One turn moves every row onto another: examples first, then more rows asked:
rofa: [ -7  19   5   6  -6   0  14 -26 -11   0  -3   0   6  -9  -5   1  -6 -12
 -15]
devi: [-13  16  14  -3  -6   2   7 -28 -18   1   8  -2  -1 -15 -13  -1 -20  -5
 -16]
Zavig: [ -5  14 -18  13   9   7  -4 -16  -7   5  17  13   6   0   8   0  -5  -1
  -4]
Fefud: [ -5  15 -15  10  10   9  -3 -19  -9   6  21   8   6  -1  11 -18  -7   4
  -7]
lafe: [ -8  19  15  -5   0  -5   3 -26 -17   4  -9   3   8 -10  -9   7  -1  -8
 -13]
Niv: [ -9  11 -13   9   8   7  -8 -16 -13   6  22  15   2  -5   0  10 -13   1
  -2]
Zamol: [ -9  13  -7   3  10  10 -10 -20 -14   6  28   6   1  -5   5 -18 -18   9
  -8]
Vul: [-27  12  -1  -6  27  12   1   0 -24   9  10   0   5  -9   9   0 -14  18
   3]
Maku: [ -7  22  13  -5   2  -3   5 -28 -14   6 -11  -2  10  -7  -3  -6   3  -7
 -14]
kito: [-15  11  -2  -5  26  14   9 -19 -16   4 -13  17   1   0   8 -11 -12  19
   8]
gofo: [-18   8   3  -9  25  15   5 -19 -20   5  -7  19  -3  -3   1  -5 -21  22
   8]
Tuv: [-11  10  -6   3   8  10 -12 -18 -17   7  30  11  -1  -7  -2  -1 -21   8
  -4]
Febu: [-17  11   1  -8  26  16   6 -20 -18   4  -9  17  -1  -1   5 -13 -18  22
   7]
nof: [-17   8   0  -5  25  13   6 -19 -18   4 -11  20  -2  -3   2   1 -18  18
  10]
gafit: [-24  15  -5  -2  28  10   6   0 -20   9   5   0   8  -5  17  -6  -7  14
   2]
Geri: [-10  18  12  -3  -5   3   9 -30 -16   1   6  -7   2 -13  -7 -16 -16  -4
 -18]
Fas: [-27  13  -4  -3  27  10   3   1 -22   8   6   2   7  -7  11   8 -10  14
   5]
didit: [ -7  20   7   3  -4   1  14 -29 -12   1  -1  -5   4  -8  -2 -15  -7  -8
 -18]
geli: [-24  14  -7   1  27  10   6   0 -20   9   4   2   9  -5  14   2  -5  12
   4]
Gos: [-10  16   8   3  -7   0   9 -26 -16  -1   2   2   2 -12 -12   9 -14 -10
 -14]
Finom: [-10  17  20 -10   0  -3  -1 -28 -19   5  -4   1   5 -13 -13   5  -7  -5
 -12]
gibo: [ -8  21  18  -9   2  -2   3 -30 -17   6  -5  -4   7  -9  -5 -15  -2  -4
 -16]
Mefem: [-11  20  22 -11   1  -1   0 -30 -21   6  -2  -3   4 -13 -11  -7  -9  -1
 -14]
pusot: [-25  14  -2  -5  28  11   3  -1 -22   9   9  -2   6  -7  14  -6 -11  18
   1]
gogot: [-15   9  -4  -3  26  13   9 -17 -16   3 -14  20   0  -1   5  -3 -13  18
   9]

Vul goes to Fas
Zamol goes to Tuv
Now these:
Geri goes to devi
Maku goes to gibo
gogot goes to kito

